[[126 132 132 127 138 110 126 125 129 132 125 125 126 132 131 126]
 [129 128 128 130 154 147 130 128 127 128 129 129 130 127 128 129]
 [130 124 124 130 136 152 130 130 127 124 130 130 130 126 123 130]]
:
[[126 131 132 126 125 125 132 129 125 126 110 138 127 132 132 126]
 [129 128 127 130 129 129 128 127 128 130 147 154 130 128 128 129]
 [130 123 126 130 130 130 124 127 130 130 152 136 130 124 124 130]]

[[131 137  99 130]
 [139 127 108 154]
 [122 143 112 125]]
:
[[130  99 137 131]
 [154 108 127 139]
 [125 112 143 122]]

[[103 125 136]
 [103 123 135]
 [100 126 138]
 [101 122 135]
 [102 125 135]
 [101 123 135]
 [102 124 136]
 [102 121 133]
 [128 107 118]]
:
[[136 125 103]
 [135 123 103]
 [138 126 100]
 [135 122 101]
 [135 125 102]
 [135 123 101]
 [136 124 102]
 [133 121 102]
 [118 107 128]]

[[126 134 100 129 129 123 128 133 126 118 122 127 114 127 127]
 [127 129 132 127 127 131 128 130 128 130 124 128 130 129 128]
 [128 131 109 130 130 123 128 130 127 119 131 128 118 127 128]
 [129 133 121 132 130 130 128 136 129 120 139 129 126 128 129]
 [127 126 116 126 128 122 128 123 127 127 121 128 121 127 127]]
:
[[127 127 114 127 122 118 126 133 128 123 129 129 100 134 126]
 [128 129 130 128 124 130 128 130 128 131 127 127 132 129 127]
 [128 127 118 128 131 119 127 130 128 123 130 130 109 131 128]
 [129 128 126 129 139 120 129 136 128 130 130 132 121 133 129]
 [127 127 121 128 121 127 127 123 128 122 128 126 116 126 127]]

[[106 126 107 148 125 142]
 [146 126 140 118 107 148]
 [149 126 134 107 109 144]
 [141 126 133 124 145 114]
 [121 126 100 126 143 154]
 [146 126 147 116 142 103]
 [155 126 117 127 152 116]
 [126 126 126 137 135 139]]
:
[[142 125 148 107 126 106]
 [148 107 118 140 126 146]
 [144 109 107 134 126 149]
 [114 145 124 133 126 141]
 [154 143 126 100 126 121]
 [103 142 116 147 126 146]
 [116 152 127 117 126 155]
 [139 135 137 126 126 126]]

[[131 121 131 145 104 121]
 [123 141 126 117 116 113]
 [124 145 125 138 133 123]
 [125 138 128 130 138 128]]
:
[[121 104 145 131 121 131]
 [113 116 117 126 141 123]
 [123 133 138 125 145 124]
 [128 138 130 128 138 125]]
---
[[111 109 110]
 [155 107 109]
 [132 150 129]
 [124 129 132]
 [107 122 114]]
:
[[109 110]
 [107 109]]

[[135 117 125 137 123]
 [124 115 124 120 134]
 [131 118 138 126 103]]
:
[[117 125]
 [115 124]]

[[126 153 130 127]
 [111 133 129 115]
 [117 146 107 155]
 [130 103 134 117]]
:
[[153 130]
 [133 129]]

[[134 134 134 134 134]
 [124 125 124 123 123]
 [125 140 126 116 119]
 [126 100 123 141 135]
 [123 124 123 123 123]]
:
[[134 134]
 [125 124]]

[[137 135 100]
 [111 124 140]
 [134 140 100]]
:
[[135 100]
 [124 140]]

[[131 135 128 126]
 [139 141 146 116]
 [113 111 104 144]
 [129 123 140 125]
 [132 130 137 123]]
:
[[135 128]
 [141 146]]
---
[[122 127 118 136]
 [122 127 102 139]
 [122 127 118 141]
 [122 138 118 141]]
:
[[136 139 141 141]
 [118 102 118 118]
 [127 127 127 138]
 [122 122 122 122]]

[[108 108 108]
 [148 148 148]
 [148 148 148]
 [109 109 108]
 [109 109 109]
 [111 111 109]
 [150 150 150]
 [146 146 147]
 [110 110 108]]
:
[[108 148 148 108 109 109 150 147 108]
 [108 148 148 109 109 111 150 146 110]
 [108 148 148 109 109 111 150 146 110]]

[[130 121]
 [137 121]
 [143 120]
 [145 105]
 [124 121]
 [126 121]
 [123 121]]
:
[[121 121 120 105 121 121 121]
 [130 137 143 145 124 126 123]]

[[123 115 132]
 [132 145 137]
 [123 117 118]
 [120 148 112]
 [136 149 110]
 [118 104 141]
 [146 143 108]]
:
[[132 137 118 112 110 141 108]
 [115 145 117 148 149 104 143]
 [123 132 123 120 136 118 146]]

[[117 116 129 140 139 126 114 101 132]
 [123 117 118 119 130 142 128 135 138]
 [117 107 111 123 145 144 121 127 144]
 [105 104 127 122 107 153 116 104 142]
 [126 135 144 130  99 123 127 115 117]]
:
[[132 138 144 142 117]
 [101 135 127 104 115]
 [114 128 121 116 127]
 [126 142 144 153 123]
 [139 130 145 107  99]
 [140 119 123 122 130]
 [129 118 111 127 144]
 [116 117 107 104 135]
 [117 123 117 105 126]]

[[144 123 124 103]
 [153 127 128 127]
 [109 146 139 134]
 [122 120 126 136]
 [134 142 114 112]
 [132 135 116 106]
 [125 141 146 142]
 [149 130 123 110]
 [145 135 119 108]
 [146 118 130 119]]
:
[[103 127 134 136 112 106 142 110 108 119]
 [124 128 139 126 114 116 146 123 119 130]
 [123 127 146 120 142 135 141 130 135 118]
 [144 153 109 122 134 132 125 149 145 146]]

[[122 128 128 129 128 135 123 135 128 127 126 120 132 114 116 130]
 [126 128 127 129 128 123 131 122 128 129 154 126 125 122 123 123]
 [130 128 127 128 128 130 130 115 128 128 131 130 129 132 132 123]
 [127 128 127 128 128 144 125 113 128 127 110 127 137 127 127 124]
 [130 128 129 128 128 118 130 137 128 128 133 131 122 132 132 131]]
:
[[130 123 123 124 131]
 [116 123 132 127 132]
 [114 122 132 127 132]
 [132 125 129 137 122]
 [120 126 130 127 131]
 [126 154 131 110 133]
 [127 129 128 127 128]
 [128 128 128 128 128]
 [135 122 115 113 137]
 [123 131 130 125 130]
 [135 123 130 144 118]
 [128 128 128 128 128]
 [129 129 128 128 128]
 [128 127 127 127 129]
 [128 128 128 128 128]
 [122 126 130 127 130]]
---
[[139 136 144]
 [121 120 104]
 [148 134 114]
 [129 128 133]
 [124 123 155]]
:
[[121 120 104]
 [148 134 114]
 [129 128 133]
 [139 136 144]
 [124 123 155]]

[[112 111 125 133 106 121 115 142]
 [136 138 104 140 112 125 128 139]
 [138 141 106 132 114 122 125 142]]
:
[[136 138 104 140 112 125 128 139]
 [138 141 106 132 114 122 125 142]
 [112 111 125 133 106 121 115 142]]

[[134 136 128 137 118]
 [131 104 108 121 134]
 [127 126 126 119 135]
 [118 139 115 148 100]
 [134 121 148 133 119]
 [149 113 136 116 139]
 [130 108 124 129 116]
 [125 149 134 114 147]]
:
[[131 104 108 121 134]
 [118 139 115 148 100]
 [130 108 124 129 116]
 [127 126 126 119 135]
 [134 136 128 137 118]
 [125 149 134 114 147]
 [149 113 136 116 139]
 [134 121 148 133 119]]

[[126 149 122 120]
 [153 147 112 106]
 [105 104 148 145]
 [152 100 134 132]]
:
[[153 147 112 106]
 [126 149 122 120]
 [152 100 134 132]
 [105 104 148 145]]

[[118 120 122 123 129 103 135 130]
 [103 118 129 122 120 150 129 138]
 [120 140 124 121 128 118 153 115]
 [146 110 139 145 106 154 109 142]
 [146 106 132 131 117 103 120 150]]
:
[[118 120 122 123 129 103 135 130]
 [120 140 124 121 128 118 153 115]
 [103 118 129 122 120 150 129 138]
 [146 106 132 131 117 103 120 150]
 [146 110 139 145 106 154 109 142]]

[[117 125 135 128 111 105 105]
 [145 139 130 132 109 154 119]
 [117 138 124 130 125 153 125]]
:
[[117 138 124 130 125 153 125]
 [145 139 130 132 109 154 119]
 [117 125 135 128 111 105 105]]

[[116 139 102 132  98 142 147 104 120 119 124 103]
 [137 112 135 148 129 134 128 146 129 121 131 126]
 [150 116 149 119 132 150 126 148 134 138 133 139]
 [116 118 119 125 128 134 125 147 135 128 119 140]]
:
[[116 139 102 132  98 142 147 104 120 119 124 103]
 [116 118 119 125 128 134 125 147 135 128 119 140]
 [137 112 135 148 129 134 128 146 129 121 131 126]
 [150 116 149 119 132 150 126 148 134 138 133 139]]

[[119 105 152 136 143 145 137 152 102 111]
 [118 118 144 131 129 123 135 121 115 118]
 [115 150 107 129 123 119 140 112 103 127]]
:
[[115 150 107 129 123 119 140 112 103 127]
 [118 118 144 131 129 123 135 121 115 118]
 [119 105 152 136 143 145 137 152 102 111]]
